Each row has a name. Each piece below is followed by the name of the row it came from, unless a question asks for something else. Each question is about the rows just above it. Places in a row count from 0.

k_610: 1.06 -0.37 -0.18 -1.26 -0.70 -0.89 -2.08 0.73 -0.37 -0.12 0.87 -0.16 0.51 0.11 -0.92 -2.06 0.12 -0.68 -0.08 -0.76 0.19 -0.78 0.40 1.10 -0.15 -1.03 0.29 0.47 0.07 1.26 1.26 0.19 -0.60 -0.94 1.07 0.72 1.33 1.63 -0.15 -0.39 0.01
k_82: -0.78 2.51 -1.16 0.10 2.68 -0.51 -2.81 -0.40 -0.64 1.49 -1.81 0.29 -1.93 -2.50 0.19 0.44 -2.03 0.05 -0.59 1.31 -0.47 0.76 -2.63 0.77 2.31 -1.63 0.73 -0.29 -0.51 1.01 0.64 0.05 -0.77 -0.13 -0.54 0.68 0.05 -1.36 0.34 0.37 1.13
k_849: -1.19 0.49 -0.12 1.84 1.42 0.92 2.19 -1.29 0.26 -0.19 -1.09 0.27 -0.59 0.24 1.37 2.42 0.17 0.85 0.23 1.22 -0.17 1.23 -0.68 -1.68 -0.43 1.16 0.07 -0.70 -0.09 -1.32 -0.97 -0.39 0.60 0.83 -1.19 -0.83 -1.80 -2.10 -0.35 0.56 -0.17
k_668: 0.74 -1.38 0.94 0.09 -2.09 0.12 1.84 0.32 0.40 -1.21 1.13 -0.22 1.65 1.57 -0.25 0.06 1.08 0.17 0.34 -0.92 0.06 -0.21 1.62 -0.58 -1.46 0.96 -0.33 -0.01 0.13 -0.50 -0.58 -0.03 0.53 -0.23 0.45 -0.48 0.18 0.73 -0.11 -0.14 -0.39
k_844: 0.51 0.11 -0.93 -2.06 1.17 4.83 -3.58 1.60 -4.13 -1.55 2.24 -1.19 1.31 2.17 -4.68 5.76 0.62 2.28 1.09 -1.01 -0.36 -1.66 2.99 -2.36 -3.34 -0.05 0.18 0.85 -3.59 -0.85 -8.77 -2.35 3.91 0.23 2.83 -1.22 0.49 2.57 2.55 5.08 -5.56
k_310: -4.68 5.76 0.62 2.26 1.09 -1.01 -0.36 -1.66 -1.99 -0.84 -1.28 0.42 -0.56 -0.83 -1.19 -0.77 -0.47 -0.71 -0.41 -0.27 0.83 -1.26 -0.24 0.31 2.02 -1.03 0.45 0.56 0.54 0.88 1.04 0.51 -1.25 -0.37 -0.29 -1.26 0.07 0.04 0.53 1.95 -1.12
k_297: -1.68 -2.45 3.08 -3.67 1.17 4.83 -3.58 1.60 -4.13 -1.55 2.24 -1.19 1.31 2.17 -4.68 5.76 0.62 2.28 1.09 -1.01 -0.36 -1.66 2.99 -2.36 -3.34 -2.89 0.18 -2.32 -3.59 -0.85 -8.77 -2.35 3.91 0.23 2.83 -1.22 0.72 2.57 2.55 5.08 -5.56
Where does -1.80 -2.10 -0.35 0.56 -0.17 start? Give its row and place. -> k_849, 36
Which row holds 0.51 0.11 -0.93 -2.06 1.17 4.83 -3.58 1.60 -4.13 -1.55 2.24 -1.19 1.31 2.17 -4.68 5.76 0.62 2.28 1.09 -1.01 -0.36 -1.66 2.99 -2.36 -3.34 -0.05 0.18 0.85 -3.59 -0.85 -8.77 -2.35 3.91 0.23 2.83 -1.22 0.49 2.57 2.55 5.08 -5.56? -> k_844
0.51 0.11 -0.92 -2.06 -> k_610
-0.23 0.45 -> k_668
0.11 -0.93 -2.06 1.17 4.83 -3.58 1.60 -4.13 -1.55 2.24 -1.19 is in which row? -> k_844

k_351: -1.26 3.61 -4.46 -0.04 4.11 -1.15 -4.18
k_996: 4.99 -1.82 0.76 -1.17 -4.45 -2.42 3.70
k_891: -4.46 -0.04 4.11 -1.18 3.54 7.05 -8.35
k_993: 6.15 2.22 3.54 7.05 0.25 2.02 -8.35
k_14: 9.60 1.62 1.35 -2.02 -2.01 -1.59 0.92
k_588: 1.05 3.01 -3.19 1.76 -0.05 -1.40 4.64
k_666: -0.76 4.71 0.97 2.06 3.94 3.75 2.85
k_500: 6.15 2.22 0.25 2.02 3.54 7.05 -8.35
Which row holds 0.25 2.02 3.54 7.05 -8.35? -> k_500
Where do -4.46 -0.04 4.11 -1.15 appear? -> k_351
Row and place where 1.35 -2.02 -2.01 starts: -> k_14, 2
Where do -1.15 -4.18 appear? -> k_351
3.54 7.05 0.25 begins in row and place -> k_993, 2
4.11 -1.18 3.54 -> k_891

